The rows below fall into families. The same turns and mirrors carry the whole set onto itself and the rows of a family onto each other. For each named row, which other rows are in its family? Write them in the order they are listed.
These 15 rows form 5 families of 3 rows each.
Z711: -.12  .27  .04  -.03  .12  -.05  -.16  .07  -.19  -.05  -.07  -.15  .01  .19
Z814: -.12  .09  -.01  -.08  .13  -.08  .03  .13  -.10  .06  .10  .00  -.02  .26
Z104: .00  -.06  .01  -.11  .04  .22  -.17  -.11  -.10  .00  .15  .03  -.42  -.22
Z154: .10  .08  -.02  -.03  .15  .15  -.37  -.07  -.32  -.09  .00  .02  -.34  -.10
Z967: .15  .21  -.02  -.06  .12  .01  -.10  .17  -.04  .07  -.05  -.05  -.05  .20
Z972: .16  -.05  -.10  -.10  .15  .15  -.19  -.01  -.22  .05  .15  .16  -.40  -.01
Z178: .09  -.04  .23  -.04  .17  .07  -.15  -.02  -.17  -.06  .02  -.02  -.45  -.27
Z348: .11  -.02  -.04  .05  .24  .19  -.11  -.05  -.21  -.06  .11  .00  -.44  -.24
Z929: -.06  -.01  .33  .25  .06  -.20  -.01  -.16  -.03  -.04  -.09  -.05  -.35  .09
Z444: -.24  -.09  .15  .22  -.03  -.08  -.01  -.28  .02  -.02  .06  .00  -.29  .13
Z160: -.15  -.06  .14  .34  .17  -.14  .03  -.18  -.07  -.10  .01  -.01  -.22  .17
Z784: -.16  .12  .04  .34  .10  -.06  -.08  -.30  -.23  -.09  -.05  -.09  -.36  .07
Z683: -.15  -.02  -.03  .27  .12  -.06  .13  -.24  -.15  .03  .13  .03  -.41  .10
Z538: .10  .24  .21  -.12  .07  -.07  -.05  .16  -.01  .07  -.09  -.14  -.17  .05
Z405: -.03  .18  .03  -.17  -.06  .02  -.09  .06  .07  .11  .02  -.06  -.06  .17

The rest of the family of Z178: Z929, Z538
The rest of the family of Z160: Z967, Z348
The rest of the family of Z154: Z711, Z784
The rest of the family of Z444: Z104, Z405

The rows below fall into families. The same turns and mirrors carry the whole set onto itself and the rows of a family onto each other. For each named row, which other rows are in its family? Write them in the order they are listed.
These 16 rows form 4 families of 4 rows each.
Z723: -.29  -.06  -.27  .18  -.17  .00  .34  .05  -.40  -.19  -.09  .28  .09  -.45  .04  .00  .13  .19  .19  -.04  .00  .05  -.32  .06  -.04  -.07  -.55
Z779: -.01  .10  -.32  .15  -.18  -.18  .13  .02  .07  -.15  -.11  .29  .10  -.09  .00  .15  .14  -.15  .17  .18  -.07  .11  -.26  .05  -.12  .07  -.48
Z253: -.13  -.32  -.25  -.06  -.33  .24  .03  -.15  -.06  .28  -.10  -.10  .10  -.12  -.07  -.07  .03  -.07  .08  .21  .13  .07  -.22  .32  -.06  .17  -.59
Z962: -.13  -.31  -.50  -.09  -.26  -.02  .24  -.18  -.03  .09  -.46  .03  .03  -.07  -.04  -.10  -.07  .19  -.01  .08  .10  .05  .06  .37  .17  -.06  -.78
Z291: -.28  -.03  -.22  .22  -.08  -.08  .30  .07  -.31  -.11  -.05  .21  .08  -.42  .07  .04  .14  .24  .18  -.02  -.05  .10  -.32  .01  .05  -.12  -.48
Z832: -.21  -.07  -.17  .25  -.10  -.01  .34  .09  -.37  -.19  -.10  .21  .11  -.38  .10  .00  .14  .24  .11  -.06  -.02  -.01  -.26  .12  .09  -.11  -.49
Z297: -.15  -.38  -.26  -.08  -.28  .26  .13  -.15  -.02  .27  -.08  -.09  .11  -.19  -.16  -.06  .04  .00  .03  .13  .02  .04  -.12  .37  -.10  .15  -.53
Z646: -.13  -.33  -.29  -.01  -.33  .27  -.03  -.18  -.08  .28  -.07  -.05  .09  -.17  -.17  .00  .02  -.07  .07  .15  .09  .07  -.19  .35  .00  .09  -.56
Z502: -.18  -.39  -.32  -.08  -.28  .23  .05  -.15  -.10  .36  -.14  -.10  .08  -.14  -.15  .01  .01  .02  .02  .10  .00  .08  -.12  .32  .02  .09  -.61
Z307: -.06  -.30  -.48  -.10  -.20  .00  .19  -.14  -.13  .00  -.49  .09  .00  -.05  .04  -.13  -.13  .22  -.05  .15  .09  -.03  .02  .39  .14  -.07  -.70
Z854: -.09  -.27  -.48  -.01  -.26  -.04  .20  -.19  -.15  .00  -.50  .02  .01  -.14  .08  -.19  -.09  .24  .08  .12  .15  -.06  .04  .38  .15  .03  -.74
Z394: -.03  .12  -.34  .10  -.15  -.22  .08  -.09  .03  -.21  -.07  .32  .06  -.19  .01  .17  .06  -.09  .19  .17  -.05  .18  -.21  .05  .00  .09  -.43
Z599: -.05  .07  -.30  .04  -.15  -.24  .15  .00  .11  -.15  -.07  .30  .13  -.12  -.02  .15  .13  -.07  .15  .21  -.06  .04  -.21  -.01  -.08  .12  -.48
Z564: -.03  .08  -.32  .08  -.09  -.28  .12  .00  .05  -.17  -.06  .33  .13  -.20  -.03  .16  .16  .02  .23  .12  -.03  .16  -.22  -.02  -.02  .05  -.53
Z698: -.23  -.04  -.27  .28  -.14  -.01  .35  .10  -.41  -.19  -.14  .17  .06  -.38  .11  .00  .16  .17  .16  -.05  -.04  -.04  -.18  .07  -.01  -.11  -.50
Z311: -.17  -.30  -.54  -.03  -.34  -.07  .27  -.15  -.13  .02  -.48  .10  -.01  -.13  .02  -.13  -.12  .22  .07  .15  .13  -.01  .07  .36  .14  -.03  -.74

The rest of the family of Z394: Z723, Z297, Z307
The rest of the family of Z698: Z779, Z253, Z854

